In the data rows, the value 500 means zero.
Here are some points:
[561 298 550 700 659 393 382 376 376 413 412 429 292 294 435 683 408 447 577
 513 478 510 331 481 363 455 398 531 510 628 522 392 500 471 468 543 678 475
 475]
[574 574 501 514 558 641 725 401 730 453 740 484 351 640 500 371 460 554 474
 358 547 573 418 395 698 606 655 374 545 554 353 661 356 532 611 308 569 387
 565]
[427 379 320 474 376 436 411 382 624 308 486 511 499 429 555 588 320 504 376
 503 436 306 580 590 673 389 564 603 723 516 516 521 519 602 366 474 541 568
 305]
[363 623 587 407 387 600 811 371 694 530 554 518 628 493 462 355 649 580 625
 475 383 527 650 578 596 532 454 401 258 448 538 420 469 688 522 549 370 528
 816]
[398 434 395 539 452 652 477 511 655 565 600 415 470 560 334 465 607 425 365
 523 362 398 592 644 532 432 487 602 505 385 544 584 443 529 377 680 375 428
 488]
[561 214 299 621 492 464 587 479 629 514 387 701 473 510 585 486 160 510 410
 486 518 139 518 755 693 426 216 519 851 464 195 604 419 590 284 482 570 600
 193]
[267 606 579 462 579 529 565 709 396 667 403 536 404 670 280 489 779 487 661
 614 513 918 515 215 645 513 523 370 50 687 663 434 659 248 807 512 390 317
 781]
[345 284 529 603 498 524 420 413 472 438 310 635 427 484 631 809 497 502 595
 619 576 368 585 554 586 462 213 496 656 653 372 257 652 666 177 632 609 431
 192]
[501 527 575 591 437 321 498 492 354 529 396 560 634 368 401 647 574 482 671
 579 471 468 446 403 640 438 466 498 359 605 434 237 398 536 430 495 594 293
 573]
[316 593 368 533 420 548 479 496 312 444 541 560 721 633 482 424 463 503 421
 505 163 364 787 808 902 349 567 416 582 318 406 621 627 606 394 507 462 409
 622]
[374 386 401 517 429 528 559 458 614 256 571 740 582 369 708 537 378 470 436
 464 504 279 591 662 651 336 368 462 807 401 319 607 502 788 163 421 376 573
 264]
[455 619 626 479 359 323 420 544 440 443 413 502 408 334 681 544 316 420 311
 371 566 475 255 499 292 581 450 656 704 515 444 405 305 463 466 536 582 537
 228]
10 more points follow, each with its number after it:
[534 448 379 502 312 503 498 296 631 561 584 457 627 456 694 481 461 542 321
 316 388 323 613 716 527 552 583 499 832 325 388 583 334 596 524 596 516 598
 436] 0
[592 536 604 458 346 571 569 505 765 651 703 323 499 813 303 391 496 590 419
 396 487 755 584 490 582 649 557 436 446 437 524 730 270 589 598 269 530 381
 639] 1
[397 487 605 519 674 297 391 598 538 284 389 353 651 482 695 519 675 361 577
 731 572 518 360 376 531 294 486 436 451 415 652 524 701 551 481 514 373 404
 413] 2
[526 476 614 583 652 532 459 527 327 623 495 490 308 454 445 626 526 519 484
 459 549 690 321 319 354 516 545 461 287 569 579 346 602 381 539 623 503 535
 530] 3
[508 571 569 474 530 487 412 372 337 598 421 413 436 635 385 607 466 479 632
 557 627 611 404 458 532 512 525 430 394 532 332 417 509 551 587 474 700 560
 620] 4
[532 542 525 323 507 392 417 305 592 485 734 515 446 573 551 492 426 659 346
 322 621 513 421 538 350 633 567 559 365 543 576 453 407 562 620 256 586 458
 610] 5
[521 511 291 298 485 414 545 433 671 358 535 486 507 388 754 613 278 525 359
 496 389 294 606 757 767 529 525 568 970 346 282 592 476 567 477 390 276 513
 268] 6
[649 632 602 522 609 660 428 435 470 576 686 449 312 612 514 350 458 567 528
 483 502 340 425 513 379 431 356 255 230 472 580 503 495 364 593 452 494 522
 451] 7
[508 473 720 759 581 344 548 495 419 489 346 644 123 469 463 461 367 430 661
 537 499 625 505 186 244 548 319 623 399 660 439 367 512 518 609 483 620 628
 398] 8
[607 534 403 415 505 551 615 431 563 380 564 410 553 372 650 637 432 517 385
 392 552 477 472 601 629 357 599 615 878 463 351 567 432 473 432 461 298 640
 383] 9
Which three of these numbered points are nearest to each point below, looking only along the 4 directions in which the first points spread most? Their numbers follow each, nearest first.
[419 611 218 513 257 555 527 523 724 438 515 646 780 399 562 468 530 507 285
 435 321 443 680 922 682 426 640 353 740 211 280 440 566 473 441 508 248 355
 328] > 0 6 9
[581 346 487 516 352 444 479 653 294 578 330 470 574 597 465 357 358 450 578
 607 555 614 518 436 602 461 337 475 698 470 515 433 601 465 455 692 513 573
 462] > 2 4 7
[507 700 493 302 568 729 650 551 671 635 706 375 602 557 344 308 703 636 553
 473 607 756 380 397 518 777 569 426 69 454 538 586 350 309 666 478 509 348
 756] > 1 7 5
[575 485 599 373 686 563 521 342 442 618 562 348 406 618 486 510 514 420 450
 623 441 572 374 437 413 607 599 488 464 505 492 557 619 626 651 471 599 625
 613] > 7 5 4
[485 426 332 527 489 500 244 477 368 414 398 444 493 409 612 590 413 511 609
 621 544 246 430 617 249 365 536 679 528 488 516 362 469 475 467 476 489 431
 413] > 2 4 9
[548 398 374 562 403 486 515 496 512 289 318 668 807 478 599 317 338 463 320
 486 330 324 530 629 790 423 311 568 931 499 395 561 364 504 334 484 377 643
 243] > 6 0 9
[603 514 546 403 578 480 607 464 617 649 586 533 564 603 295 277 536 579 468
 388 514 599 568 358 378 709 294 429 385 726 330 644 532 400 462 319 552 603
 594] > 7 5 1
[422 455 689 726 513 289 354 562 327 482 265 493 371 460 623 818 614 426 758
 493 638 451 294 125 294 427 520 737 353 709 489 265 550 585 469 603 668 482
 325] > 8 3 4
[495 522 436 566 473 549 635 600 462 798 491 439 562 528 511 453 421 516 299
 512 404 422 539 538 491 515 484 487 678 417 522 682 513 562 414 479 465 568
 475] > 9 0 7
[508 769 509 517 599 412 584 525 645 505 632 517 319 593 536 449 373 588 322
 389 618 581 411 450 560 554 524 536 643 590 374 673 312 483 608 504 617 628
 566] > 5 7 1
[271 591 346 721 423 546 651 387 696 532 633 520 648 441 454 418 493 656 210
 599 250 416 492 705 670 510 622 504 630 263 351 670 471 726 282 380 447 591
 467] > 0 6 9
[427 575 505 700 546 449 305 478 454 483 601 425 601 471 510 626 387 362 420
 504 479 471 464 427 406 443 519 484 484 481 593 280 635 370 391 494 459 465
 476] > 2 4 3
[574 384 588 542 529 584 642 465 745 400 566 594 600 537 581 521 395 434 391
 476 415 159 578 765 547 495 435 449 843 479 260 685 349 866 373 495 421 487
 268] > 6 9 0
[457 379 429 698 495 354 415 405 566 395 437 626 645 470 666 517 386 550 379
 528 365 374 646 789 601 345 567 588 924 345 274 604 451 607 419 505 382 370
 188] > 6 0 9
[510 512 459 507 644 394 264 428 206 350 335 592 533 336 414 728 449 396 584
 558 524 231 465 328 597 421 386 573 674 576 540 346 455 379 617 604 462 636
 290] > 2 4 8
[481 486 645 421 514 460 457 515 537 557 405 519 339 399 577 557 497 466 598
 562 807 588 533 463 421 441 502 559 323 657 574 256 635 364 469 486 555 564
 321] > 8 4 3
[566 485 587 509 521 538 653 550 517 626 429 588 475 627 318 536 749 399 723
 621 469 704 368 280 534 476 445 515 278 636 616 448 643 425 685 499 553 370
 748] > 4 3 7
